In the rows, zero is written as 100.
The rows of D fall into 4 groups, which share some directions, and each row is roughly a mix of its group's hidden directions.
D:
107, 158, 100, 102, 68, 106, 85, 110, 118, 90
107, 76, 77, 83, 121, 106, 95, 83, 46, 109
83, 78, 101, 91, 94, 49, 77, 86, 90, 131
91, 90, 112, 128, 123, 128, 117, 100, 142, 72
70, 73, 105, 114, 95, 43, 109, 89, 97, 104
40, 118, 87, 106, 118, 119, 109, 93, 115, 90
76, 89, 138, 141, 75, 122, 85, 92, 101, 92
96, 152, 101, 112, 72, 101, 88, 112, 135, 89
67, 105, 78, 65, 114, 131, 83, 72, 90, 106
123, 56, 109, 74, 121, 93, 111, 97, 66, 115
106, 57, 102, 84, 125, 128, 138, 92, 107, 87
143, 108, 109, 57, 100, 96, 120, 117, 83, 119
78, 67, 94, 80, 144, 98, 117, 72, 92, 113
83, 106, 123, 101, 112, 154, 113, 108, 123, 77
120, 105, 107, 51, 98, 139, 86, 77, 91, 95
102, 62, 98, 73, 134, 122, 112, 112, 67, 93
141, 124, 89, 66, 99, 71, 97, 101, 83, 123
125, 87, 88, 92, 104, 36, 106, 96, 93, 107
120, 111, 81, 52, 105, 98, 76, 87, 68, 116
128, 57, 127, 88, 114, 83, 122, 111, 77, 112
128, 113, 140, 97, 95, 120, 111, 97, 130, 65
85, 127, 61, 78, 101, 135, 83, 86, 124, 99
53, 89, 80, 141, 112, 84, 91, 102, 105, 83
117, 61, 83, 99, 87, 84, 66, 92, 67, 120
64, 68, 102, 107, 95, 49, 108, 90, 90, 105
73, 97, 95, 84, 106, 52, 70, 83, 74, 109
64, 120, 110, 102, 70, 126, 96, 97, 137, 78
149, 117, 113, 63, 94, 94, 83, 93, 82, 116
124, 78, 98, 123, 93, 52, 102, 112, 71, 116
58, 146, 92, 112, 107, 109, 107, 102, 121, 76
104, 88, 113, 51, 101, 64, 73, 86, 85, 105
112, 63, 148, 102, 105, 74, 110, 84, 108, 116
101, 70, 110, 135, 112, 60, 121, 111, 77, 113
115, 86, 105, 154, 88, 70, 123, 117, 101, 99
71, 78, 103, 130, 83, 66, 82, 65, 106, 99
108, 118, 110, 62, 105, 145, 116, 98, 125, 83
49, 85, 107, 112, 85, 90, 100, 102, 144, 96
82, 68, 104, 62, 107, 77, 91, 90, 71, 127
70, 137, 89, 85, 84, 122, 70, 83, 125, 91
48, 97, 99, 108, 91, 117, 82, 62, 119, 96
68, 103, 98, 122, 88, 43, 90, 87, 102, 92
122, 118, 58, 70, 128, 114, 115, 86, 117, 91
56, 55, 95, 117, 122, 92, 95, 81, 96, 93
147, 102, 124, 114, 105, 100, 112, 139, 77, 106
40, 98, 95, 107, 85, 89, 114, 82, 125, 91
82, 100, 125, 91, 111, 155, 110, 96, 123, 80
106, 61, 78, 123, 114, 70, 84, 94, 65, 108
83, 85, 116, 64, 92, 51, 101, 78, 109, 113
111, 135, 88, 95, 100, 150, 111, 96, 131, 89
86, 82, 89, 87, 122, 72, 81, 88, 58, 130
146, 134, 105, 120, 112, 128, 119, 109, 104, 86
99, 46, 119, 108, 130, 108, 125, 100, 86, 88
136, 84, 83, 81, 120, 77, 122, 65, 96, 121
99, 61, 72, 71, 120, 87, 79, 74, 82, 108
147, 105, 126, 98, 86, 122, 118, 126, 125, 104
67, 82, 95, 57, 100, 105, 102, 60, 116, 90
97, 125, 105, 49, 97, 136, 80, 94, 111, 107
104, 68, 129, 129, 111, 97, 124, 80, 63, 98
53, 95, 99, 132, 75, 85, 71, 97, 106, 83
82, 136, 102, 69, 65, 115, 69, 101, 113, 92
126, 71, 83, 147, 105, 84, 79, 119, 88, 106
89, 135, 114, 122, 104, 113, 135, 134, 119, 82
72, 115, 64, 121, 95, 104, 78, 142, 87, 91
56, 111, 81, 106, 101, 129, 83, 71, 125, 85
151, 87, 107, 70, 100, 85, 103, 100, 74, 125
67, 66, 77, 92, 93, 81, 82, 69, 127, 100
101, 85, 132, 74, 101, 143, 94, 83, 110, 68
146, 112, 118, 93, 112, 106, 116, 143, 83, 106
76, 135, 102, 106, 98, 133, 111, 105, 142, 79
144, 115, 58, 116, 126, 97, 108, 104, 101, 85
68, 72, 86, 133, 106, 64, 107, 103, 74, 110
124, 79, 121, 120, 96, 54, 102, 111, 73, 122
100, 131, 89, 72, 114, 147, 106, 125, 111, 87
131, 134, 106, 56, 97, 124, 99, 115, 87, 110
62, 108, 77, 92, 99, 120, 89, 65, 132, 79
60, 50, 94, 118, 121, 96, 112, 103, 97, 89
129, 133, 79, 90, 96, 81, 75, 107, 62, 117
124, 154, 90, 83, 78, 121, 93, 105, 118, 104
132, 94, 114, 84, 111, 148, 119, 126, 101, 116
80, 76, 95, 60, 138, 128, 110, 85, 92, 98
98, 135, 74, 65, 106, 123, 63, 93, 88, 100
75, 138, 91, 109, 73, 80, 70, 88, 129, 109
149, 110, 118, 124, 113, 122, 112, 129, 85, 99
133, 115, 100, 129, 73, 65, 81, 96, 93, 126
70, 67, 122, 131, 73, 79, 108, 77, 108, 101
41, 110, 89, 99, 90, 127, 78, 97, 113, 92
73, 81, 90, 106, 91, 47, 89, 71, 88, 101
94, 126, 57, 86, 116, 112, 97, 90, 131, 68
77, 109, 118, 74, 119, 140, 134, 112, 97, 81
145, 111, 102, 84, 71, 76, 103, 125, 91, 128
87, 134, 92, 101, 108, 149, 103, 103, 127, 73
131, 85, 90, 81, 114, 101, 82, 101, 46, 115
89, 138, 84, 70, 93, 125, 63, 78, 102, 100
56, 92, 89, 137, 91, 61, 94, 103, 95, 105
54, 107, 99, 110, 102, 129, 96, 89, 137, 76
147, 75, 117, 126, 92, 90, 106, 124, 79, 117
71, 100, 66, 117, 80, 99, 87, 61, 86, 126
108, 120, 87, 106, 118, 159, 104, 126, 89, 105
137, 123, 129, 71, 85, 113, 96, 108, 135, 103
131, 114, 102, 54, 114, 126, 102, 113, 70, 108
118, 76, 95, 66, 128, 93, 82, 92, 58, 116
89, 114, 101, 152, 77, 65, 85, 87, 108, 102
139, 83, 109, 132, 118, 87, 116, 130, 77, 112
159, 94, 102, 97, 114, 96, 100, 119, 71, 116
132, 86, 86, 141, 110, 133, 110, 83, 79, 111
86, 129, 88, 123, 78, 121, 130, 133, 122, 87
38, 101, 93, 102, 91, 76, 100, 79, 113, 94
64, 116, 77, 114, 96, 106, 79, 81, 131, 67
108, 77, 115, 47, 85, 121, 93, 76, 113, 113
118, 150, 115, 107, 74, 118, 106, 102, 133, 97
125, 66, 94, 66, 77, 87, 76, 84, 97, 127
84, 112, 85, 90, 106, 152, 109, 88, 122, 68
65, 129, 67, 90, 90, 72, 76, 81, 88, 101
77, 84, 87, 67, 79, 123, 111, 61, 120, 88
144, 83, 131, 105, 113, 72, 115, 127, 90, 101
74, 100, 96, 134, 86, 63, 109, 91, 140, 94
138, 59, 108, 108, 81, 78, 94, 106, 81, 125
128, 107, 105, 83, 115, 135, 118, 133, 74, 124
116, 108, 82, 80, 110, 160, 99, 78, 106, 99
58, 93, 109, 112, 97, 130, 110, 101, 140, 77
78, 104, 78, 81, 87, 127, 102, 71, 133, 67
113, 122, 93, 139, 98, 52, 101, 120, 98, 117
130, 126, 88, 140, 70, 93, 79, 114, 91, 84
79, 110, 68, 139, 104, 114, 80, 77, 118, 75
96, 131, 123, 125, 67, 70, 99, 110, 131, 108
149, 106, 121, 96, 102, 62, 100, 108, 93, 128
73, 140, 107, 129, 87, 117, 103, 112, 133, 82
140, 135, 129, 78, 79, 110, 98, 97, 124, 106
In each list below, one row fits none of the groups, and each other row fits one group, some only roughly. Which row is it?
- Z775: 139, 107, 112, 85, 112, 144, 122, 122, 88, 109
- Z784: 67, 125, 95, 76, 92, 128, 102, 78, 137, 84
- Z708: 95, 82, 84, 127, 95, 42, 84, 94, 87, 102
- Z366: 119, 135, 105, 92, 83, 147, 101, 104, 130, 111
- Z862: 71, 77, 82, 135, 99, 75, 79, 77, 84, 122
- Z133: 104, 137, 114, 108, 81, 124, 116, 123, 141, 85
- Z906: 104, 81, 101, 125, 87, 39, 86, 103, 89, 101
- Z625: 116, 88, 120, 71, 114, 149, 105, 74, 114, 89
- Z666: 105, 132, 122, 115, 65, 89, 107, 128, 134, 89
- Z961: 140, 101, 97, 127, 83, 54, 109, 110, 81, 98
- Z581: 102, 75, 123, 100, 80, 50, 97, 110, 74, 120
- Z695: 61, 110, 78, 78, 114, 138, 95, 74, 118, 101
- Z865: 64, 118, 94, 54, 92, 102, 70, 81, 98, 107
- Z220: 123, 62, 113, 97, 134, 83, 118, 114, 74, 122
	Z961
- Z9: 68, 83, 115, 123, 65, 65, 78, 86, 101, 93
- Z497: 132, 99, 114, 58, 98, 106, 109, 102, 58, 118
- Z506: 133, 98, 86, 55, 118, 137, 108, 103, 85, 101
- Z217: 141, 73, 118, 67, 109, 99, 126, 111, 84, 117
- Z992: 77, 84, 84, 99, 89, 45, 88, 100, 81, 122
- Z158: 119, 117, 103, 94, 73, 73, 75, 95, 88, 147
- Z111: 58, 81, 107, 137, 103, 112, 116, 100, 122, 72
- Z63: 117, 59, 99, 81, 96, 72, 98, 87, 63, 124
- Z335: 148, 128, 102, 62, 109, 116, 97, 108, 86, 111
- Z246: 90, 119, 88, 72, 111, 159, 105, 94, 114, 94
- Z771: 111, 129, 101, 100, 57, 85, 92, 113, 144, 92
- Z578: 65, 104, 125, 145, 72, 98, 110, 102, 115, 84
- Z403: 126, 54, 127, 74, 122, 106, 118, 91, 100, 114
	Z771
- Z844: 122, 78, 101, 83, 86, 65, 93, 80, 81, 142
- Z263: 76, 138, 85, 89, 100, 124, 84, 81, 126, 68
- Z409: 86, 97, 87, 94, 93, 160, 121, 90, 124, 104
- Z540: 57, 89, 84, 132, 99, 59, 100, 83, 92, 92
- Z89: 52, 75, 111, 138, 116, 106, 95, 89, 116, 95
- Z139: 71, 102, 95, 60, 106, 150, 101, 90, 109, 110
- Z186: 99, 136, 109, 116, 91, 136, 102, 93, 140, 75
- Z382: 94, 145, 85, 101, 108, 151, 94, 110, 109, 93
- Z474: 136, 115, 118, 74, 116, 117, 117, 135, 82, 116
- Z183: 91, 114, 89, 71, 108, 145, 111, 72, 129, 89
	Z89
- Z212: 59, 96, 119, 119, 88, 113, 88, 69, 131, 78
- Z651: 93, 120, 96, 69, 112, 158, 111, 98, 113, 98
- Z747: 110, 65, 96, 66, 101, 87, 65, 85, 73, 120
- Z891: 115, 76, 114, 91, 99, 103, 102, 141, 60, 130
- Z498: 119, 115, 135, 62, 116, 124, 123, 103, 123, 93
- Z820: 129, 117, 93, 48, 87, 112, 80, 98, 79, 113
- Z978: 115, 134, 102, 98, 96, 143, 107, 114, 133, 73
- Z977: 131, 113, 123, 65, 60, 86, 80, 99, 110, 108
- Z682: 87, 156, 81, 107, 113, 115, 73, 104, 102, 79
- Z826: 60, 92, 93, 105, 86, 53, 72, 98, 111, 113
- Z785: 130, 125, 101, 80, 112, 132, 115, 99, 130, 68
- Z959: 94, 56, 110, 111, 125, 74, 125, 119, 77, 115
- Z980: 82, 76, 80, 87, 132, 85, 82, 86, 55, 103
- Z256: 103, 84, 79, 77, 123, 96, 74, 68, 64, 121
	Z747
- Z831: 106, 125, 100, 104, 65, 114, 101, 79, 148, 79
- Z529: 116, 64, 87, 94, 127, 80, 97, 88, 56, 116
- Z420: 80, 78, 69, 129, 101, 80, 107, 57, 98, 82
- Z801: 52, 105, 99, 86, 89, 62, 73, 80, 99, 108
- Z103: 72, 92, 72, 104, 120, 57, 85, 70, 100, 115
- Z235: 110, 140, 121, 102, 84, 117, 122, 124, 139, 92
- Z673: 78, 143, 77, 108, 106, 127, 85, 80, 116, 76
- Z689: 141, 101, 92, 108, 79, 53, 99, 117, 95, 123
- Z623: 123, 117, 76, 66, 115, 147, 92, 108, 99, 112
- Z64: 121, 49, 128, 126, 104, 89, 125, 101, 102, 106
- Z236: 93, 128, 113, 101, 109, 141, 116, 120, 138, 82
- Z800: 141, 114, 124, 74, 114, 118, 120, 133, 90, 109
	Z623
- Z460: 82, 98, 106, 92, 78, 43, 76, 87, 94, 117
- Z31: 97, 80, 100, 141, 73, 61, 91, 79, 117, 91
- Z211: 83, 132, 77, 102, 98, 139, 92, 91, 137, 81
- Z285: 130, 100, 138, 55, 104, 103, 126, 94, 112, 104
- Z632: 103, 110, 107, 70, 103, 140, 113, 70, 131, 78
- Z76: 76, 99, 74, 116, 123, 140, 114, 73, 113, 76
- Z439: 137, 120, 78, 66, 98, 97, 97, 111, 63, 117
- Z330: 55, 128, 89, 112, 102, 113, 109, 88, 137, 79
- Z761: 57, 112, 81, 81, 106, 91, 75, 61, 102, 83
- Z653: 69, 101, 99, 142, 94, 58, 115, 105, 115, 86
- Z790: 120, 66, 105, 98, 86, 117, 72, 89, 53, 113
- Z333: 51, 104, 99, 122, 90, 88, 72, 72, 125, 99
	Z31
